In the rows, 128 means zero.
One turn or mirror swaps these rows in pairs. Which row does each one swap with?
z_36: [119 116 132 146 130 108 116 159 126 136  64  81 133 122 106 148 116 121
 126 125 137 104 108 146 156 159 108]
z_389: [ 78 117 116 126 117 121  86 101 151 158  86 146 123 143 125 136 108 123
 113 120 117 100 143  76 121 139 138]
z_762: [ 92  99 123 108  95 108 116 117 143 132 122 101 136 150 115 176  97 110
 145 107 122  90 100 142 113 104 172]
z_468: [ 93 134 116 116 123 144 128 170 147 149 139 110 112 124 127 124 124 183
 145 143  86  76 109 118 135 124 113]
z_539: [ 89 105 130 170 129 137 100 153 151 135  90 130 125 151 126 127 122 131
 130 105 100 133 100 149 126 171 132]
z_267: [102 116 125 105 137 123 139 132 117 156 102 143  84 116 130 186 140 129
 133 102 121 117  98  87 134 187 137]
z_277: [ 93 111 121  93 137 139 156 114 133 185 135 142  92 125 125 167 138 147
 146 122 126 123  91  89 112 149 156]
z_135: [ 96 135 120 115 127 122 126 164 138 130 143 118 122 136 126 126 118 182
 149 158  76  93 104 126 120 130 120]
z_477: [ 93 107 107 112 109 132 157 122 126 184 128 144 116 134 149 170 141 127
 118 112 131 115  92  79  94 162 147]
z_293: [129 119 119 131  99 129 160 129  96 134  71 138 124 144 130 145 154 114
 124 121 107  81 133 131 119 151 117]
z_403: [100 135 123 107 133 145 133 160 130 130 137 120 106 146 125 129 115 178
 133 163  90  87 100 117 126 128 125]
z_472: [127 142 126 117 100 123 117 113 132 146 160  88 117 107 153 161 126 111
 133  91 107 104  98 109 149 168 102]
z_476: [132 142 124 123  94 109 121 124 146 156 150  92 118 108 165 159 142 106
 146  92 113  93 108 110 142 159 102]
z_251: [108 104 118 104 115 129 153 119 113 130  64 155 125 152 130 162 139 108
 114 131  96  83 123 121 123 149 143]
z_473: [100 108 139 104 135 125  85 133 150 178  93 141 115 122 108 164 124 107
 130 127 127  84 146  95 117 129 167]
z_428: [ 84 115 122 109 101  87 116 110 145 155 120 109 156 148 134 177  96 115
 147 113 130  94 105 148 109 117 163]
z_298: [118 111 112  94 128 122 171 136 113 131  78 143 118 128 133 155 154 104
 139 122  99  81 136 125 131 140 127]
z_963: [117 121 134 156 122 132 149 120 159 180 155  90 147 141 131 136  93 152
 128 149 142 113 113 118 126 167 141]
z_81: [111 163 114 151 114 115 135  95 124 142 135  92 122 128 132 144 137 164
 107 120 130  81 138 132 119 113 142]
z_965: [118 109 143 141 132  94 118 155 130 147  70  76 133 118  89 147 123 141
 132 130 137 105 110 128 149 154 118]
z_642: [111 130 128 147 125 131 143 106 165 176 147  93 146 132 130 124  87 153
 146 149 135 115 107 115 120 174 132]
z_321: [105 117 101 106 122 111 170 129 105 111  72 136 139 138 131 157 151 131
 137 116 108  80 117 110 106 139 145]
z_108: [125 144 114 113 100 111 126 134 139 152 156  84 118 115 155 168 115 117
 153  92 113 116  89 118 143 163 102]
z_380: [ 99 111 125 118 100  93 126 116 142 128 122  95 137 157 120 170 102 101
 141 106 114  96 112 154 115  97 153]
z_399: [115 111 109 107  87 153 174 119 111 138 104 140 129 141 119 139 124 119
 120 134 114  80 144 124  97 128 145]
z_661: [123 108 150 141 137  92 110 165 139 126  73  96 129 125  97 148 119 131
 131 139 137  95 105 130 142 133 111]
z_731: [118 173 107 119 105 132 139  87 138 163 135  97 105 116 137 141 141 151
 117 138 128  76 140 110 120 130 135]
z_656: [121 152 128 118  98 126 125 122 143 148 147 102 126  96 166 161 139 116
 132  81 107 110  93 110 138 154 109]
z_130: [ 92 115 125 189 132 140 116 147 135 154  96 131 102 143 126 141 122 124
 126 106  96 120 100 146 111 177 143]
z_257: [ 91 121 130 130 126 140 130 168 147 136 159 111 117 146 130 135 120 180
 143 159  99  77 111 118 129 135 119]
z_268: [105 115 111 112 121 157 168 130 128 170 133 136  98  97 146 170 146 135
 137 112 124 103  98  86 102 167 139]
z_930: [ 94 118 116  98 147 141  85 115 160 151  86 145 127 118 133 143 118 124
 140  98 138 111 135  91 111 138 153]
z_902: [ 99 110 126 104 110 108 118 115 128 130 124 104 146 154 109 176 102 105
 149 105 120  87 104 156 114 112 165]
z_935: [131 152 130 105 106 104 121 137 148 146 139  98 131  91 161 158 124 109
 140  96 113 103 108 128 150 151  95]
z_229: [123 109 133 137 135 107 103 144 144 132  58  84 134 126 103 133 111 136
 123 127 127 120  94 129 144 156 119]
z_877: [121 151 106 122 131 149 131 167 131 144 118 156 130 102 124 160 107 138
 168 117 145  61 131 117 121 161 122]
z_650: [120 172 122 146 105 112 144 108 106 164 143  87 114 113 143 156 138 141
 119 136 132  85 146 119 114 137 134]
z_242: [138 136  93 104 134 129  88 107 135 189  90 120 127 131 119 155 119 119
 108 124 127 113 101 141 133 141 170]
z_124: [ 94 115 129 182 119 116 105 154 148 156 112 139 118 140 125 140 121 128
 132 110  86 132  99 148 104 169 136]
z_415: [ 98 131 118 116 125 136 129 170 145 144 145 115 120 130 113 122 122 178
 155 153  96  65 107 127 127 132 122]
z_630: [126 106 138 129 145 100 114 160 134 124  68  87 135 127 102 147 123 140
 127 130 133 107 106 139 155 138 124]
z_511: [133 145 121 118 100 123 130 125 139 132 148  96 120 106 156 160 120 108
 141  90 107  99 103 115 156 171 104]
z_431: [125 143 117 129 110 140 115 151 124 158 121 149 141 127 153 167 117 130
 141 132 138  43 160 104 121 165 125]
z_748: [130 162 112 118 120 147 121 131 118 141 112 136 157 116 155 137 127 139
 148 111 143  76 141  96 116 183 131]
z_952: [143 172 116 141 141 118 132 117 122 146 131 112 126 108 149 168 148 148
 114 127 138  64 133 124 128 131 153]
z_482: [114 156  86 105 106 156 129 139 124 145 114 140 152 126 126 137 123 129
 133 137 128  56 157  95 120 150 123]
z_542: [121 129 145 158 130 122 155 126 159 165 154  90 141 137 117 146  87 157
 140 160 140  89 113 117 122 160 141]
z_199: [119 173 100 134 117 105 139 106 120 165 140  95 107 112 131 163 140 153
 122 139 137  68 114 117 100 128 147]
z_995: [121 132 148 141 127 123 159 111 162 165 144  98 152 144 111 127  93 152
 130 149 146 117 106 119 129 165 138]
z_869: [ 95 133 120 112 128 133 128 158 145 130 153 108 111 137 120 134 112 197
 135 149 105  92 103 112 128 128 124]
z_40: [131 150 113 116 128 113 101 129 131 163  77 143 108 136 102 184 128 112
 125 107 154 104  92 154 127 156 155]
z_107: [103 107 143 124 153 106 105 148 136 133  71  90 135 141 102 131 136 138
 125 149 134  96 101 132 156 145 123]
z_932: [ 91 117 139 173 132 126 105 159 147 153 101 137 109 152 133 142 114 124
 127 109  91 122  91 154 128 179 124]
z_681: [119 108 114 113 115 136 161 133 143 198 132 143 100 121 130 164 135 103
 119 123 103 115 102  88 114 170 141]
z_800: [105 111 127 183 119 127 108 148 146 147  91 129 112 149 117 141 113 124
 125 101  97 118 112 160 125 176 137]
z_599: [103 109 121  94 110 100 118 115 148 137 117 117 148 159 130 167 110 107
 159 107 129  89  97 151 112 110 165]
z_194: [ 87 121 133 177 127 126 106 145 151 151  96 152 133 160 132 143 117 134
 123  96 103 114  95 151 118 170 147]
z_344: [115 138  97 111 110 157 100 141 131 138  91 142 141  99 139 144 128 133
 154 114 123  66 136 105 132 168 107]
z_73: [111 125 141 160 135 145 149 131 158 181 153  97 150 136 124 128 114 144
 131 149 152 101 100 126 121 175 136]
z_804: [129 146 118  86 141 112 102 127 123 164  88 128 114 135 101 161 114 110
 122 123 136 137  96 155 130 140 159]
z_305: [ 99 127 137 133 137 130 155 112 162 164 159  91 140 139 119 139  91 154
 126 153 150 115 106 111 126 146 147]
z_921: [ 85 129 117 129 152 126  97 127 152 163  97 161 115 122 115 176 130 104
 129 101 140 104 129  85 121 160 160]
z_490: [ 90 118 135 179 127 117  97 140 159 149 100 143 122 155 126 128 127 126
 123  98 100 118  94 136 119 176 141]
z_296: [144 157 102 108 135 107 108 111 138 165  82 132 109 130 107 149 124  97
 111 123 120 112  97 154 129 147 145]
z_464: [141 145 102 106 133 123  97 136 133 180 102 130 105 135 100 169 110 126
 121 114 128 118  89 163 151 155 143]
z_957: [ 86 101 121 104 120 146 155 149 118 180 100 136 104 115 123 178 140 127
 149 111 139 115  95 103 110 157 162]
z_777: [ 91 113 122  97 102 102 123 121 139 149 113 117 148 155 123 183 106 107
 151 118 109  78 105 154 122 112 171]
z_530: [113 132 138 106 102 136 175 117 112 129  94 143 130 148 147 142 147 114
 110 133 104  90 141 103 134 156 129]
z_292: [ 79 115 133 125 130 135  97 112 165 156 121 171 131 137 126 173 112 122
 133 123 134  80 133  87 109 137 158]
z_259: [ 80 129 121 126 124 141 135 162 138 134 142 107 118 143 131 118 115 183
 143 150  94  84 103 126 114 121 119]

z_40 is swapped with z_731
z_257 is swapped with z_539
z_965 is swapped with z_995
z_921 is swapped with z_482
z_630 is swapped with z_963
z_650 is swapped with z_804
z_957 is swapped with z_530
z_642 is swapped with z_661
z_305 is swapped with z_36
z_464 is swapped with z_81

One turn or mirror swaps these rows in pairs. Which row does each one swap with?
z_532: [126 159 136 106 114 116 140 100 110 155 145 148 111 139 107 174 136 120
 131 147]
z_349: [124 146 114 133 105 105 119 137 108 128 187 112 120 109 144 104 137 107
 123 132]
z_783: [117 168 103 126 121 110 131 132 115 125 130  99 111 190 113 153 141 117
 117 127]
z_112: [112 117 104 143 140 149 127 131 140 139  95 107 152 135 108 150 140 148
 158  98]
z_148: [116 130 105 134 101 120 113 130  96 115 176 114 129  94 131 118 131 105
 135 149]
z_911: [108 121 147 131 104  77 102 121 143 107 156 108 164 134 126 129 146 133
 134 133]
z_437: [118 135 170 140 150 111 133 126 114 139 117 133 132 136 114 115  77 147
 126 114]
z_953: [145 115  88 122 148 141 134 153 120 124 112 134 144 117 136 122  86 126
 151 112]
z_31: [117 163 101 128 124 103 125 137 105 124 129 105 118 174  97 153 150 119
 108 115]
z_352: [121 128 151 149 102  79 110 131 140 100 149 105 159 133 139 132 147 142
 143 133]
z_61: [126 136 167 141 150 108 138 114 112 139 121 119 139 139 108 105  86 153
 143 123]
z_923: [137 116  81 125 137 127 128 163 148 127 108 141 135 129 133 143  85 130
 156 111]
z_528: [114 124 155 139 139 125 137 153 152 137 136 120 108 108 149 128 144 175
 141 126]
z_163: [125 133 166 155 148 109 137 118 123 135 112 118 135 131 109 106  86 160
 138 129]
z_255: [142 124 102  99 118 112 149 126 172 132 152 128 145 152 122 171 142 136
 136 143]
z_950: [111 123 115 112 116 123 118 116 130 104 131 113 101 102 149 129 127 107
 109 172]
z_833: [147 119  89 125 128 137 130 167 132 127 105 134 139 123 129 130  89 141
 156 103]
z_283: [ 98 119 118 121 131 145 136 159 151 132 102 124  94 115 104 123  98 109
 140 136]
z_17: [149 132 137  94 120 144 154 148 114 125 121 121 131 117 117  87 133 156
 134 144]
z_134: [125 125 144 143 116  92 102 116 140 102 165 104 166 144 123 114 144 142
 141 130]
z_553: [122 142 100 132 101 115 105 135 114 120 178 114 130 107 135 107 142  94
 133 128]
z_346: [130 161 112 119 131 106 121 128 103 129 134 105 114 177 116 161 142 110
 105 111]
z_243: [131 177 139 144 148 133 119 134 108 100 110 117 124 161 121 115 117 129
 159 103]
z_343: [111 128 110 128  84 124 116 131 109 127 182 117 126 102 124 122 127  99
 137 119]
z_719: [119 133 169 140 146 105 134 113 120 127 126 103 137 140 118 108  84 159
 142 124]
z_676: [130 130 164 143 138 135 120 148 159 114 138 121 112 117 144 125 124 179
 135 118]
z_603: [107 134 150 139 109  79 105 116 144 101 151 120 161 146 133 125 139 148
 137 119]
z_802: [118 121 103 146 133 155 111 142 134 160 111 117 155 134 105 146 138 135
 151  94]
z_19: [109 136 165 143 152 117 139 115 114 131 124 110 137 139 111 116  79 153
 144 116]
z_826: [124 113 105  98 109 117 152 136 168 138 135 146 141 147 116 172 137 142
 140 140]
z_89: [107 129 114 121 119 128 113 118 122 106 125 115  93 110 141 132 131 113
 102 177]
z_955: [143 118  86 120 130 134 126 164 135 132 113 146 139 119 133 126  85 129
 154 108]
z_103: [133 147 117 109 110 119 126  95 105 159 133 146 120 137 105 181 131 110
 135 144]
z_652: [131 158 136 125 120 109 129 105  97 158 160 143 113 142 104 173 133 116
 124 144]
z_852: [106 125 127 112 127 153 143 147 151 123 100 126  92 115 117 115 101 113
 152 134]
z_27: [121 133  94 124  95 125 112 131 104 129 178 119 128  99 140 123 132  99
 129 141]
z_262: [136 180 138 136 148 136 116 133 101  95 117 108 127 156 126 123 108 144
 151 118]
z_571: [142 113 109 111 107 123 155 127 176 139 136 116 142 150 112 174 136 131
 139 138]
z_734: [141 104  96  97 121 117 151 122 176 133 143 127 139 144 115 160 139 136
 147 134]
z_218: [136 161 127 133 124 116 143  98 106 144 164 153 114 136 109 177 133 121
 143 146]
z_572: [139 116  90 128 144 137 126 164 139 120 118 142 131 120 133 140  82 128
 159 109]
z_279: [132 160 123 122 114 121 136 116 106 156 159 144 113 150  96 179 122 119
 118 136]
z_82: [116 120 121 114 107 119 104 124 136  96 130 108  91 120 136 129 127 112
 127 179]
z_129: [130 134 168 135 139 140 124 143 135 134 144 128 117 109 146 123 129 180
 144 137]
z_988: [133 126 112 145 129 158 100 118 146 142 110 107 152 138 117 153 141 144
 151  94]
z_29: [124 127 118 110 107 128 114 118 132  94 134 114  95 105 132 128 127 126
 113 179]
z_878: [129 157 106 118 126 117 116 134  94 126 133  98 105 172 115 153 143 115
 103 117]
z_375: [136 150 123 147 127 123 102 147 131 136  90 159 147 140  91 117 132 122
 121 121]

z_283 is swapped with z_262
z_349 is swapped with z_103
z_911 is swapped with z_255
z_826 is swapped with z_134
z_148 is swapped with z_279
z_553 is swapped with z_532

